In the rows, 128 means zero.
The rows of Y fall into 3 groups, and each row is roughly a mix of its group's hidden directions.
Y:
[[ 78 135 136 153 105 133 103 151 103 126 152]
 [ 83 133 108 110  87 150 125 108 111 111 144]
 [187 130 136 153 152 142 145 118 118 133 101]
 [121  96 153  97 165 127 110 116 146 154 154]
 [134  96 121  80 129 138 149 101 112  92 125]
 [114 101 147 143 112 111 150 178 108 112 149]
 [166 147 104 115 145 173 145 152 119 124 111]
 [134 147 122 163 144  71 104 132 125 123 149]
 [106 157 122 134 158 107  87  89 145 131 127]
 [116 158 112 135 114  96  73 145 119 142 116]
 [ 95 148 127  94 100 127 134  91 106 102 114]
 [119 186 117 152 104 164 124 135 134 130 139]
 [128 128 122 121 154 177 105  85 108 141 140]
 [149 145 121 109 176 155 121 167 122 118 144]
 [121  99 139 108 121  89 104 161 109 119 162]
 [142 121  89 157  99 163 126 133 161 113 141]
 [152 120 110 153 151 104 157 133 146 149 171]
 [132 109 166 115 165 123 163 132 154 126 158]
 [107 136 153 126 129  75 144 125 128  84 119]
 [ 82 152 150  89 100 132 122 135 135 104 132]
 [110 120 103 131 147 115 145 153 160 155 172]
 [167 147  92 142 117  89 128 153 131 138 149]
 [172 100 130  85 119 150 133 149 130 152 125]
 [140  88 118  84 150  89 128 128 135 111 139]
 [181 124 138 110 133 109 114 134 110 165 154]
 [110 111 171  90 163 105 142 118 123 117 138]
 [103 166 131 119  88 108 162 139 143 105 131]
 [134  88 116 110 179 117  94 129 136 140 127]
 [108 127  95 107 139 158  88 115 139 162 142]
 [124 108 123 116 181 130 132  94 160 136 152]
 [167 118 151 109 139  94 166 152 117 145 131]
 [159 145 176 117 111  97 120 124 114 106 104]
 [157  97 122 119 120  89 126 133 173 150 115]
 [156 116 123  85 138 130 158  86 140 137 108]
 [ 89 133 135 144 123 168  86 109 108 119 120]
 [ 85 148 144 102 160 129 143 108 105 112 104]
 [154 109 146 136 153 142 122 141 161 141 178]
 [164 101 122 161 168 100 141 123 129 151 124]
 [118 134 105 144  80 119 128 147  90  97 139]
 [149 141 140 167 120 127 172 156 153 150 133]
 [121 112 146 141 127 176 162 149 136  90 132]
 [149 127 139  76 106 103 135  96 125 101 131]
 [159 129 134 158 132  92 100  91 116 103 116]
 [129 114 139 111 145  79 163 145 163 119 136]
 [100 138 107 109 165 121 157 136 129  97  93]
 [164 146  73 136 103 128 127 140 153 132 137]
 [120  91 140 138  84 115 155 115 156 153 121]
 [125 119 136  71  97 127 147  98 125 106 140]
 [110 131 154 181 102 127 139 167 123 121 129]
 [148 112 161 164 169 113 101 136 115 132 111]
 [113 135 112 109 103 162 169 103 146 139 156]
 [139 139  97 174 111 142 109 156 162 134 137]
 [132 133 130 185 131 141 166 154 122 120 105]
 [135 114 134 116 167 154 183 120 142 115 135]
 [112 121 141 161 162  91 119 117 117  91 107]
 [181 138 128 135 124 159 130 155 129 144 164]
 [107 196 125 137 131 147 109 134 118 139 129]
 [105 163 153 128 142  90 128 148 163 135 152]
 [131 146 101 129 105 158 157  78 143 131 139]
 [142 156 102 137  89 160 126  93 112 139 145]
 [121 142 105  73 126 145  86 124 141 133 140]
 [125 138  78  98 167 118 117 142 117 106 140]
 [166 121 102 131 153 111  79 117 120 148 137]
 [ 94 118  93 142 122 119 162 122  97  96 140]
 [ 82 158 175 105 130 131 122 124 119 112 137]
 [127 109 112  92 113  95 163  99 144 108 113]
 [ 99 147 170 108 140 150  99 107 145 143 107]
 [125 117 145 111 141  86  97 103 101 162 120]
 [129  97 114  71 130 102 124 158 139 117 126]
 [104 153 114 130 100 144 103 109  96  87 136]
 [149 130 166 107  83 128 152 118 110 123 157]
 [136 118 121 147 155  83  96 164 147 137 140]
 [151 136 122 115 169 112 147 122 178 150 118]
 [117 154 116  71 150 120 149 116 126  98 132]
 [159  92 118 117 145  96 140 115 160 159 119]
 [136 133 169 127 152 153 170 116 139 141 160]
 [108 114 150  82  97 112 105 149 109 108 136]
 [141 108 124  88 167 117 173 113 125 118 121]
 [114 146 127 117  86 139 147  87 118 119 166]
 [116 133 136  68 127 108 128 101 150 106 114]
 [118 134 172 148 133 145 105 157 141 169 141]
 [152 153 111 159 136 144  79 146 107 114 132]
 [124 146 177 101 148  96 143 135 101 146 129]
 [112 153 145 109 165 137 170 135 103 100 123]
 [ 92  96 120  98 138 157 113 135 137 155 158]
 [173 121  88 116 140 148 162 118 120 121 106]
 [112 162 123 128 106 166  86 147 111 111 139]
 [158 108 136 117 125  76 131 103 158 124 106]
 [141 165  73 139 121 152 143 139 149 118 124]
 [144 113 105 164 155 153 133 164 136 162 122]
 [106 115 151 127 124 121  78 112  87 105 126]
 [137 116 119  73 152 101 132 115 165 131 132]
 [ 96 111 148 106 135 106 157  94 109 116  97]
 [ 94 126 142 100 102 151 180 118 128 126 123]
 [136 158 150 117 166 100 161 146 144 150 143]
 [132 102  78 164 105 124 102 117 119 136 145]
 [ 86 109 112 142  90 148 165 140 121 134 142]
 [109 149 142 174  99 163 148 123 106 121 123]
 [149 152 115 167 120 149  91 157 109 109 126]
 [140 118 124 104  90 110 146 172 113  99 111]
 [153  94 151 119 142 161 120 146 137 112 170]
 [ 73 126 157 138 135 135 161 150 149 125 134]
 [165 142  95 108  99 105  98 146 112 118 113]
 [ 87 149  94 140  97 131 120 110 133 105  98]
 [142 172 109  93 152 134 100 121 103 143 140]
 [178 127  93 102 105 122 152 108 130 136 143]
 [151  97 105  87 124 130 106 125 106 105  98]
 [136 119 157 149 149  96 105 127 130 180 138]
 [138 109 115 176 139 161 139 138 111 165 141]
 [158 152  95 157 111 157 128 158 151 131 145]
 [158 103  70 136 106 137 110 128 139 144 129]
 [103 100 120 101 125 120 158  76 127 143 137]
 [107 118 153 141 153  87 122 167 150 145 143]
 [152  99 127 113 129  90 128 139 175 155 118]
 [143 122 177 141 107 136 141  81 129 143 110]
 [155 159  88 132 101 128 103 165 135 123 135]
 [110  84 134 119 129 172 136 114 113 144 163]
 [143 114 160 156 141 127 157 164 161 136 150]
 [101  94 137 125 108 121 150  79 132 156 139]
 [131 109 109 147 137 171 112 160 153  94 141]
 [153 126 137 126 160 115 156 180 152 137 113]
 [159 162 136 108 117 104 143  89 151 136 150]
 [108 113 128 125 124  75 133 160 119  89 136]
 [ 98 150 182 132  98 148 107 138 133 135 133]]

One row of each group comes first, with its name. Which group is each row after those in?
[164 104 118 163 150  96 107 141 144 152 128]
(49)
[130 157 117 178 157 130  95 108 130 141 112]
(71)
[102 106 174 106 161 124 154 107 130 117 138]
(40)

[114 147 148 113 110 131  72 109 114 135 158]
(40)
[121 117 130  67 123 126 152  95 149 138 120]
(49)
[121 138 182 159 107 148 109 145 135 153 130]
(49)
[150 131  87 171 141 150 152  97 127 136 134]
(71)
[149 117 139 131  98  94 146 156 167 117 101]
(49)
[159 115 147 155 129 137 176 155 140 144 104]
(49)
[118 114 108 146  91 138  78 106 127 148 149]
(49)
[107 124 143 122 148 119  80  86 121 154 142]
(40)
[171 130 115 151 181 112 112 120 110 125 125]
(49)
[165 122 127 110 118  81 106 153 139 142 154]
(40)
[161 129 109 114 137 114 182 120 110 145 101]
(40)
